In the rows, zero is written as 128.
The rows of A fall into 3 groups, and each row is roughly a mix of its group's hidden directions.
A (99 x 10):
[[150 117  76  94 106 122 148 110 103  90]
 [ 80 114  96 157 121 115 119 165 169 131]
 [145  95 104 164  81 113 138 153 122 164]
 [151 153  92 102  99 118 171 137 141  88]
 [141  72 154 103 156 118 111  94 102 120]
 [ 87 116 112 122 111 115 143  74  88 109]
 [ 83 146 111  76  99 129 155 122 106 144]
 [131 120 173 151  93 131 164  78 134 135]
 [104 140 113 122 172 162 116 185 128 111]
 [ 97 187 127 163 158 128 141 154 128 145]
 [115 168 147 184  87 142 119 108 138 134]
 [ 70 153 114 120 138 102 144 106 156 162]
 [132  91 151 173 183 112 124 143 111 122]
 [ 95 160 116 147 155 136 112 170  85 151]
 [100 131 118 131 115 155 111  79 140 184]
 [158 141  84  94 161 106 131 143 113 168]
 [128 144 134  92 152 196 113 150 123 111]
 [128 167 163 109 153 103 158 132 176 142]
 [118  95 188  99 153 148 144 109 111 113]
 [131 112 134 161  75 109 168 119 150  96]
 [146 104 125 102  95 125 152  74 161 106]
 [165 112 144  61 144 120 119 113 101 132]
 [151 138 145 109 140 143 112 202 108 126]
 [138 146 154 158 114 146 142  68 159 149]
 [142 127 122 162 137 175  71 107 123 110]
 [140 162 154  95 132 160 120  79 159 138]
 [112  91 158 111 189 143 120 108 141 109]
 [ 87  91 166 144  93 106 101 144 112 136]
 [128 160 152 184 176 125 149 129 114 120]
 [153 121 149 100 158 117 169 111  77 112]
 [109 139 121 151 154  90 163 160 172 108]
 [ 99 150 120  99 145 131 132 156  62 132]
 [157  86 153 115 161 173 132 144 115 100]
 [138 117 118 124 162 158  84 171  93 108]
 [155 147 170 155  74 118 111 116 106 114]
 [ 95 161 132 150  85 140 109  82 151 136]
 [121 118 107 124 141 102 153 110  56 140]
 [118  70 158  83 151 128 131 134 115 104]
 [140 159 127  90 137 118 144 123 196 123]
 [146  90 187 113 152 102 146 146 147 136]
 [ 68 116  84 142 135 158 129  98 137 132]
 [ 91 172 114 124 100  93 165 119 133 156]
 [182 138 162 100 145 130 157 112 105 100]
 [143  81 165 131 122 150 105 144 108 175]
 [ 89 121  98 155  89 140 139  84 146 152]
 [ 87 156  75 118 116 101 166 134 118 131]
 [128  81 125 118 149  96 111 173 169 127]
 [144  93 107  72 116 112 106 160 151 112]
 [169 134  69 127 117 125 125 119  82 115]
 [112  76  75 102 145 123 129 137 113 101]
 [130 173 123 129 151 150  85 169 110 157]
 [138 159 128 162 114 134 168  76 149 104]
 [132 175  98 146 122 170 109  86 110 139]
 [119 176 117  87 123  99 163 164 117 118]
 [108 124 168  94 187 147 106 117 120 118]
 [113 127  98 120 201 115 136 116 157 123]
 [ 86  89 104 133 149 154 105 121  93 159]
 [126 114  86 168 109 135 136  77 155 110]
 [ 95 124 119 144 166 144  89  75 119 116]
 [ 78 115 102  90 102 107 164 143 111 123]
 [125  54 139 152 117 119 124 117  94 121]
 [ 78 112 167 153 123 169 119 116 159 122]
 [167 174 178 142 104 125 113 121 150 127]
 [ 97 140 195 133 118 107 131 135 165 143]
 [108 138 133 145 159 167 145 144 188 108]
 [129 139 134 132  86 142 112  66  90 117]
 [129  90 108  89 153 131 108 125  72 115]
 [152 124 138 179  97 113 118 166  86 129]
 [132 132 134 116  70  76  90 129 125 130]
 [129 118 132  94 203 113 139 112 145 125]
 [117  94 143 137 177 143 103  82 141 104]
 [100 154  90 154  98 148 151  83 113 125]
 [102  92 149 154 161 101 145 123 172 151]
 [150 131  67 152  88 122 127 155 106 119]
 [151 130 115 164 142 111 110 171 181 108]
 [145 120 147  78 160 110 165 101 138  98]
 [171 149 129 143  62 125 120 137 113 152]
 [164 118  98  87 168 103 141 165 128 133]
 [ 95 148  94 159 108 122 125 138 187 117]
 [114 103 137  92 101 102 171 116 113 173]
 [ 67 141 121 148 169 134 132 160 144 147]
 [158 110  98 162  98 141  77 146 147 120]
 [125 131 179 100 175 144  99 100 123 113]
 [140 155 177 134  81 118 124  88 115 109]
 [159  98 139 167 152 145  77 111 140 148]
 [188 123 139 151 156 148  96  98 136 111]
 [175 142 121  90 113 161  81 118 113 128]
 [158 123 102 180 111 174 110 144 112 111]
 [159 165 120 164 156 172 137 144 139 157]
 [159 137 109 113 140 170 146  80 112  91]
 [150 146  90 121 166 109 164 163 161 120]
 [169 168 128  92 111 114 149 134 132  81]
 [ 69 148 135 147 164 126 107  89 131 144]
 [137 106 178 120 151  93 142 179 135 119]
 [117 119  73 161 109  99 125 160  98 146]
 [ 86 117 101 119  94 121 122  90 151  85]
 [120 127 136 155 184 136 110 124 164  83]
 [ 93 121 105 100 152 136 114  97 158 177]
 [ 67 115 136 126 158  93 143 110 125 161]]

Here is one row of each group, with its name. Which group are the others in?
[124 127 128 176 201 124 127 119 124 126]	(101)
[110  74 144 135 186 143 123 144 146 121]	(67)
[176 155  92 148 134 129 133 133  80 152]	(97)

[132 131 150 163  98 183 105  95 111 119]	(97)
[ 65 144 131 163 115 118 152  91 122 135]	(97)
[148 130 149  72 128 102 141 159 169 112]	(101)
[142 170 149 184 154 151 126 104 108 135]	(101)
[ 95 160 122  94 119  84 166  99 119 136]	(67)
[ 79 124 112 101 147 156 121  81 133 159]	(97)
[140 138 155 164 167 163 139 162 123 166]	(97)
[ 99 153 133 155 164 153  99  88 154 107]	(67)
[119 123  92  97 104 150 130  63 129 133]	(101)
[106 155 166 155 166 136 124 136 180 124]	(67)
[150 101 170 141  71 126 150  99 130 118]	(101)
